In the rows, 128 means zero.
These are runs of 8 systems, one row a step. Runs of the same system follow the same rule from any start.
seq 1, Z:
[[137 137 143 119  80 161 144 123 191 159 183 103 100 111 121 160  85 127
   91 143 144  91]
 [160 153  40 128 105 172 104 124 144 143 125 138  80 103 109  86 111 111
  110 144 130 129]
 [190 144 137  82 134 143  82 102  94 108 140  96 129 136 131  99 137 109
  107 173  77 147]
 [147 142 129  85 160 117 135  67 116 185 122  86 137 117 179 103 174 129
  167 126 143 129]
 [109 120 121 118 189 109 119 131  68 108  91 169 153 108 117 100 187 120
  133 101 174 129]
 [ 93  98 215 108 160  94 135 135 148  97 138 140 159 125 117 164 156 122
   96 118 134  89]
 [ 84 120 116 150 126 118 157 139 219 143 102 150  88 115 119 154 137 132
  132 100 148  80]
 [134 141 105 152  99 138 110 179 150  66  90 157  75 148  89 150 126 117
  106 140  85 122]]
seq 2, E:
[[125 150 120 157 120 130 160 133  98 156 106 140 147 138 129 151  32 160
  150 164 179 118]
 [140 135 101 143 115 123 124 150  72 126 124 174 172 127 113 120  42 134
   94 174 142 124]
 [122 109 109 140 115 106 125 117 134 161 163 150 195 120 138 102  41 129
  103 158 107 130]
 [107 114  75 154 157  99 126 104 149 158  96 160 172 126 137  85  58 140
  155 147 116 135]
 [125 121 139 132 177  81 121 109 107 117  74 149 184 153 139 113  76 144
  156 170 101 133]
 [113 135 148 137 123  69 164 129  99 161  95 146 183 148 167 161  80 152
  145 153 128 108]
 [ 99 125  99 166 104  77 151 173  91 131  95 193 172 137 135 146  88 137
  116 132 129 118]
 [ 98  98 134 172 105  93 128 164 136 103 141 167 181 149 120 138  66 135
  109 134  81 142]]
seq 3, L (8 x 22):
[[139 128  55 135  86 150 112 129 146 151 166 120  96 109 139  86 177 107
  123  89  98 161]
 [138 104 115 119 180 145  82  93 134 104 141 109 139 125 118  60 160 115
  150 114  89 183]
 [135 130 184  94 203 138 124  74 119 128 115  84 131 129 136 117 160 141
  173 128 162 134]
 [129 152 156 103 164 129 140 139  75 111  85 147 110 114 113 156 173 129
  121 127 203  88]
 [124 126 165 110  97 126 125 173 121  95 156 154 117 112 103 168 163 105
   52 121 138  85]
 [110 112 105 133  89 138 130 141 219 138 163 132  88 107 121 134 158 106
   92  94 103 105]
 [136 125  79 134 146 138  94 112 197 107  93 125  83 134 113  90 143 115
  146 129  65 142]
 [170 150 158  99 157 132 106  88 124 113  97  71 107 161 149 122 154 131
  170 156  78 151]]
seq 4, M (8 x 22):
[[161 154 139 120  92  95 125 134 123 120  94 112 124 171 161 158 109 131
  131 176  44 123]
 [145 159  77 140  75 106 151 133  74 173 116 115 127 146 185 132 148 136
  164 120 108 158]
 [116 119 109 159 114 118 121 170  37  98 139 157 162 137 124 116 156 125
  131  92 128 184]
 [ 93  88 174 166 138 133 138 131 116 116 192 116 185 137 122 126  96 146
  145  96 137 179]
 [ 98 120 119 174 160 163 149 121 157 131 119 133 122 123  95 122  60 158
  171 120 191 139]
 [151 149 143 130 134 163 120 139 125  95 113 140 112 132  82 148  44 138
  101 188 157 101]
 [171 156 103 101  81 144 130 108 136 184 161 112 126 111 145 127  68 122
   89 179 127  97]
 [151 138  35 110 119 121 100 119 110 159 119 164 137  95 136  67 136 102
   96 142 114 124]]
seq 5, M, 8 rows:
[[139 118 105  89 193  95  93  82 139 134  87 143 155 113 139  71 153 110
  129 149  96 117]
 [127 130 165  88 183  69 130  96 109 138  74 131 164 136 164 131 163 129
  145 147 116  98]
 [ 99 136 152 120 130  66 169 141 107 153  83 152 148 131 166 174 166 137
  136 114 152  85]
 [ 82 118 137 159  86  82 161 188 132 116 117 174 135 137 133 182 150 127
  105  97 123 101]
 [ 93 109 125 182  70 114 145 172 181 112 148 137 119 152 127 163 114 133
  127  99  74 142]
 [130 135  97 182  92 152 127 145 159 107 119 108  87 165 121 133  98 143
  173 121  80 178]
 [171 157 120 148 107 175 113 132  80 101 130  86  98 163 120 128  99 144
  167 148 111 188]
 [165 152 124 125 111 178 127 115  47 145 175  90 132 124 132 113 110 136
  143 134 170 175]]
seq 6, K (8 x 22):
[[175 168 109 131  74 186 129 127 113 139 160  72  68 139 135 139 126 133
  145 135 124 159]
 [165 142 103 120 121 184 103 119  66 124 172  98 110 113 117  89 162 117
  132 111 151 181]
 [139 108 163 102 174 167 105  86 110 128 194  92 153 104 116  86 143 122
  124 112 159 160]
 [113 115 147 106 203 153 128  81 157 144 132 122 131  92 106 100 130 133
  138 119 204 105]
 [126 131 156  89 188 124 118 118 141 111  87 162 124 102  94 133 128 117
   90 158 177  59]
 [141 146 144  82 114 103 135 124 168 150 111 143 114 110 138 160 129 111
   71 167 126  44]
 [135 144  78 106  85  98 130 142 163 154 107 151  93 111 153 135 186 100
   92 122  95  82]
 [132 119 122 113 107  96 107 142 143 105 124 126 114 140 152 125 213 100
  115 105  44 140]]
seq 7, D:
[[141 150 165 154  72 162 157 142 116 135 169  82 110 156 132 181  73 153
  144 139 141 147]
 [143 147  66 171  76 179 132 150 100 143 162 128 107 123 112 114  73 136
  134 126 152 167]
 [153 114 118 133 118 157  96 116 118 122 189 122 164 124 109  87  56 122
  100 159 102 162]
 [141 128 104 115 149 139 130  67 153 192 147 103 156 112 152  85  64 139
  150 156 140 130]
 [143 141  84 114 189 124 111  96  89 141  74 158 154 113 122  76  93 132
  143 165 160 125]
 [137 132 163  88 160  86 130 112  75 142 110 154 190 119 145 134 108 127
   98 172 148  87]
 [ 93 130 104 128 120  69 168 136 119 184  99 176 163 108 161 145 131 133
  118 120 164  79]
 [ 88 108 107 156 131  71 131 172 137  97  82 201 155 135 117 137 124 121
  104 122  99 107]]
seq 8, W (8 x 22):
[[122 123 108  95 187  78 113  93 154 140  59 152 141 119 150  97 166 116
  137 141 103  95]
 [122 141 132 114 153  64 131 141  95 114  44 166 142 145 150 146 166 124
  135 143 107  97]
 [102 125 156 134  96  59 156 167 101 127 107 158 161 148 162 179 155 128
  114 118 101 106]
 [ 84 112 114 180  67  93 155 186 140 122 138 160 136 143 139 165 138 129
  122  87  99 137]
 [103 111 135 190  89 137 135 168 167  90 146 125 113 162 110 155  97 141
  148 105  84 168]
 [132 136 136 168  98 161 144 118 163 135 148  74 102 161 134 147  74 156
  182 131 108 169]
 [164 161 104 147 103 182 134 113  89 150 145  83 105 142 132 122  76 150
  170 147 153 173]
 [164 140 132 116 127 176 115 107  61 142 186 103 152 114 120 101  86 132
  119 149 168 163]]
seq 9, E, 8 rows:
[[114 137  99 138 123  69 132 157 127 112  49 168 119 147 150 144 174 120
  138 123  79 111]
 [117 120 168 141  90  85 134 165 117  94 129 124 142 167 153 171 161 125
  126 115  54 145]
 [ 95 126 121 184  72 122 164 167 141 132 141 120 108 154 145 168 141 145
  164  77 115 161]
 [118 126 129 184 114 166 123 174 101  65 133 130 102 154  89 141 120 141
  153 102 131 186]
 [138 131 179 152 108 186 136 131 119 109 187  79 118 147 106 154  77 150
  143 131 150 166]
 [144 154  94 148 118 193 141 122 110 154 148 115  97 112 104 120  69 145
  145 137 203 138]
 [167 137 116 105 153 174  93 112  82 117 153 134 143 103  92  87  80 120
   93 169 163 136]
 [145 123 123  88 148 135 121  72 144 186 170 115 166  90 142  88  87 122
  103 158 153 106]]
seq 10, L (8 x 22):
[[120 132 170 128 106  92 166 105 167 174 130  91 144 152 179 172 100 149
  158 141 101 111]
 [111 150  63 170 107  99 153 160  91 141  61 169 121 143 144 138 118 144
  165 119 139 135]
 [130 111 166 153  98 114 118 163  82  84 162 132 174 162 122 144  92 132
  112 139  77 168]
 [100 120 129 167  98 143 172 118 155 180 174  96 132 128 149 144  92 155
  171  92 162 153]
 [121 130  71 173 149 153 117 147  98 104  94 170 128 127  86  97  68 141
  146 137 162 156]
 [157 130 186 115 126 152 119 111 113 119 177  97 159 139 118 140  49 139
  107 178 125 133]
 [133 155  80 127 103 142 165 108 125 209 134 125 118  99 154 128  92 139
  139 134 195 100]
 [142 126  74 125 130 114  97 144  80 118 117 187 170 111 110  85  93 109
   78 161 117 126]]
seq 11, A, 8 rows:
[[104  91 179 105 139 128 121 134 155 114 188 144 157  95 103 131 146 108
   63 110 146  96]
 [ 96 113  91 130 161 127 128 113 220 143 101 159 100  95 107 108 137 118
  120 111 148  84]
 [160 153 128 101 160 133  98 122 154  85  57 134  81 140 102 132 131 115
  118 177  99  92]
 [162 160 164  88  96 116 140 107 146 155 124  74  94 145 173 170 164 125
  133 149  90 100]
 [129 150  86 130  91 109 142 151  83 147 112 132 103 127 163 135 215 118
  144  85 128 140]
 [110  99 167 139 134 124 108 163  96  62 156 134 142 140 108 129 193 115
  114  85  99 169]
 [ 82  95 168 158 158 149 143 117 194 116 158 103 118 128 113 134 141 142
  168  77 146 150]
 [128 150 116 155 159 183 131 136 134  98  87 129  69 130  80 135 104 146
  161 131 192 129]]
seq 12, Z, 8 rows:
[[127 109 102 102 160 144 115  88 125 170 176 134 163  77 126  66 134 113
  104 113 172 128]
 [127 106 142  96 212 134  89  94 149 102 114 151 154 101  92  80 122 113
  104 149 142 107]
 [132 137 162  87 187 105 126  93 171 129  67 132 120 124 127 140 122 130
  126 170 135  64]
 [129 159 102 111 130  83 141 141 130 138  43 166 101 127 144 154 160 120
  119 147 128  67]
 [124 130 122 120  85  73 128 168 120 114 108 157 128 141 154 157 188 104
   93 119  65 107]
 [100 105 118 151  95  97 134 140 173 133 147 117 127 143 161 131 183 120
  148  77  59 157]
 [100 110 122 184 137 141 124 144 140  86 123 117 113 157 114 119 144 142
  186  83 100 195]
 [127 135 187 165 126 160 143 143 102  90 140  91 118 166 112 167  97 159
  173 122 145 171]]
seq 13, D:
[[146 159 157 104 173 158 135 102 141 129  86 115  91 120 104 149  95 142
  138 170 192  81]
 [167 174 107  96 101 135 129 147  79 138 104 151 100 111 123 149 129 115
   79 169 166  76]
 [138 128  92 105  70  97 123 149 113 157 162 159 150 104 154 122 155  96
   59 129  93 104]
 [ 99  93  87 136 126  84 119 116 182 152 138 147 157 119 157  88 162 110
  126  96  64 141]
 [106 106 148 136 193 104 113 102 167  98  80 119 133 152 130 110 152 137
  182 116  86 151]
 [132 150 194 123 166 131 144 120 100 102  81  94 106 158 131 170 150 151
  179 133 157 129]
 [133 159 149 137  94 150 156 171  59 117 133 129  99 130 119 180 149 137
  121 114 194 121]
 [115 115 121 150  63 149 134 178 121 117 197 153 128 109 104 144 123 114
   67 102 139 130]]
seq 14, W:
[[128 131 175  99 148 163 143 104 155 150 165 111 115  93 109 147 120 130
  101 131 205  79]
 [145 150  88 100 126 159 120 128 160 140 120 148  75  86 101 120 141 106
   81 140 173  72]
 [163 134 146  74 139 138  89 122 155  94 124 126  96 115 108 126 167  94
   70 159  94  88]
 [144 134 128  79 132 105 116  98 161 150 118 103 104 118 165 119 217 103
  123 117  87 105]
 [129 139 117 116 144 109 117 143  95  98  80 136  98 135 137 127 231 112
  146  97 114 137]
 [105 120 206 122 142 104 143 151 102  87 126 118 132 147 133 176 197 129
  137  93 131 130]
 [ 84 127 148 156 101 124 175 160 144 140 138 129 101 127 136 182 170 140
  145  70 174 113]
 [114 139 142 165  90 169 141 182 147  82 136 134  70 138  83 179 122 133
  116 109 153 123]]
seq 15, K:
[[123 144 106 186 110 134 141 151 122 111  87 131 113 168 122 147  62 158
  180 142 116 161]
 [155 153 117 160  89 143 130 152  57 117 129 125 141 158 127 140  58 148
  140 161 123 166]
 [143 134  92 153  85 149 136 126  80 167 184 119 164 125 140 107  60 139
  131 138 142 170]
 [120 106  74 154 145 145 111 116 107 143 162 151 176 106 112  61  75 129
  130 123 145 171]
 [124 104 123 129 189 125 103  90 139 126 125 143 184 121 111  73  59 134
  134 161 124 141]
 [128 135 109 119 175 102 134  89 135 163  75 148 163 122 140 107  59 143
  147 178 145  97]
 [130 143  96 117 134  74 136 132  87 155  71 184 172 121 148 125  92 127
  106 171 135  86]
 [116 119 104 128  91  60 139 142 122 164 129 171 187 125 168 132 106 117
   92 142  85 103]]
seq 16, A (8 x 22):
[[110 117 105 121 164  81 112 149  82 100  77 184 153 122 129 107 195 109
  119 107 119 126]
 [ 92  94 214 126 163  91 130 130 163  89 126 125 159 148 125 160 148 132
  127 119  96 116]
 [ 88 135 124 164 129 117 173 138 180 142  77 134  91 139 134 169 125 153
  179 104 157 105]
 [147 159 132 152  92 149 126 182 101  71  94 141  78 159  95 176 110 133
  117 150 120 127]
 [143 133 146 139  49 152 138 143 157 140 200  83 106 143 143 161 118 128
  114 121  87 147]
 [130 131  41 160 100 159 119 130 122 150 148 126 103 117 132  80 146 122
  155  89 124 183]
 [156 115 147 120 169 165  81 110  86  78 157 106 147 135  99  81 126 122
  131 137 111 188]
 [125 121 167 109 169 151 142  69 136 174 167  82 151 110 144 111 112 145
  161 123 183 133]]

Which system made each of these runs?
seq 17, 2 rows:
[[158 115 167  91 157 171  83 109 126  90 178 110 136 110  88 101 122 109
   79 152 125 131]
 [148 143 134  83 171 152 128  64 178 169 119  89 100 102 136 109 133 128
  142 149 162  92]]
 -> Z
seq 18:
[[155 153 117 152  93 192 138 122  98 142 171  74  95 138 127 128  98 147
  165 123 155 180]
 [155 138 106 132 109 186 118 126  62 139 192 110 133 108 113  97 112 125
  117 120 174 171]]
 -> A
seq 19:
[[117 124  72 135  83  79 135 139 142 162 123 143 134 129 178 117 180 112
  130  96  67 136]
 [101 102 132 153 133  91 120 143 124  95 118 132 147 156 146 119 183 125
  162  85  62 177]]
 -> K
seq 20:
[[138 134 182 122 128 119 142 119  41 136 155 100 180 147 157 143 119 146
  151 131 146 165]
 [ 90 120 115 156 121 126 166 148  87 160 151 163 162 102 127 134 110 142
  126  94 213 125]]
 -> E
seq 21, 2 rows:
[[168 143  81  96 113 140 105  95 161 167 141 127 125 103 133  93  83 109
   87 179 103  99]
 [169 134  79  88 143 117  82  97 117 135 113 135 141 117 140  67 144 101
  107 162  72 135]]
 -> W
seq 22:
[[119 138 110 151  85  76 145 174  72 132 101 177 170 145 148 158  93 134
  108 148 112 117]
 [108 112 102 168  60  95 145 158 131 153 166 148 170 141 154 139  84 130
  116 119  81 148]]
 -> K
seq 23, 2 rows:
[[119 121 132 129 119  63 122 144 130 109  87 142 145 161 162 140 171 119
  135 125  40 134]
 [100 125 130 163 104  77 152 152 110 126 103 130 146 166 168 155 160 143
  173  95  82 160]]
 -> W
seq 24:
[[149 112 195 120 128 142 100 130 125  77 173 104 156 151 106 137  87 126
   99 162  80 149]
 [123 144  91 146  98 143 169 102 167 204 140 101 109 121 161 136  83 150
  168 123 161 122]]
 -> E
seq 25, 2 rows:
[[110 111 137 131 132  65 125 148 108 116 106 185 198 136 134 134  88 124
   91 158  97 103]
 [ 91 113 150 149  97  76 168 132 173 169 135 135 166 140 166 168  88 144
  133 127 105 101]]
 -> L
seq 26:
[[125 151 155 152  73 104 173 156  77 148 132 114 140 161 166 189 113 152
  152 127 133 136]
 [106 128  93 184  77 133 144 189  72 114 148 170 140 129 113 141 107 134
  116  99 154 157]]
 -> E
seq 27 (2 x 22):
[[124 100  90 118 171 126  95 109  93 131 154 156 182  97 121  51 139 110
  112 114 133 160]
 [116  96 185 102 210 112 109  82 153 114 126 123 179 125 120 104 109 131
  131 148 124 120]]
 -> Z
seq 28:
[[107  88 116 115 135  91 107 121 187 133 153 164 171 105 128  95 124 101
   75 129  79 104]
 [110 113 104 128 168  86 120  95 198 139  73 136 136 137 148 102 126 129
  161 137  72 120]]
 -> M
seq 29 (2 x 22):
[[ 96 113  58 162 125 117 121 167 164 110  98 200 114 109  94 109 128 112
   98 109 125 110]
 [127 114 175 127 143 110 109 130 189  77 104 126 128 159 111 148 102 126
  117 164  56 114]]
 -> W
seq 30 (2 x 22):
[[150 141 114 114 124 125 139  99  75 185 149 127 182 114 155 109  58 139
  124 168 164 126]
 [128 118  71 126 131 120 113 128  88 152 147 181 184  95 120  77  85 114
   85 143 149 128]]
 -> W
seq 31 (2 x 22):
[[129 140 214 131 150 146 142 131 132  89 113 100 111 158 107 185  92 153
  146 154 150 113]
 [145 173 117 136  80 162 162 151 110 153 124 124  80 121 121 175  94 141
  120 144 193  95]]
 -> K
seq 32:
[[121 126 123  95 123  77 138 100 197 175 110 132 133 117 171 133 150 115
  110 139  88  71]
 [112 133  90 127 128  74 130 145 141 127  59 162 109 134 153 132 199 114
  138 107  90 107]]
 -> K
seq 33, 2 rows:
[[104 135 121 131 146 114 173 100 156 192 104 137 142 111 149 140  79 153
  152 138 190  84]
 [126 143  86 140 143 109 120 161  99  99  56 200 132 126  98 127  93 124
  104 163 142  97]]
 -> D
seq 34:
[[134 137 177  93  95 112 149 139  79 150 173 118 147 115 156 166 179 116
   87 115 155 101]
 [ 84 103  86 148 112 116 136 163 150 135 148 180 128  92 115 115 175 108
   94  70 150 113]]
 -> L
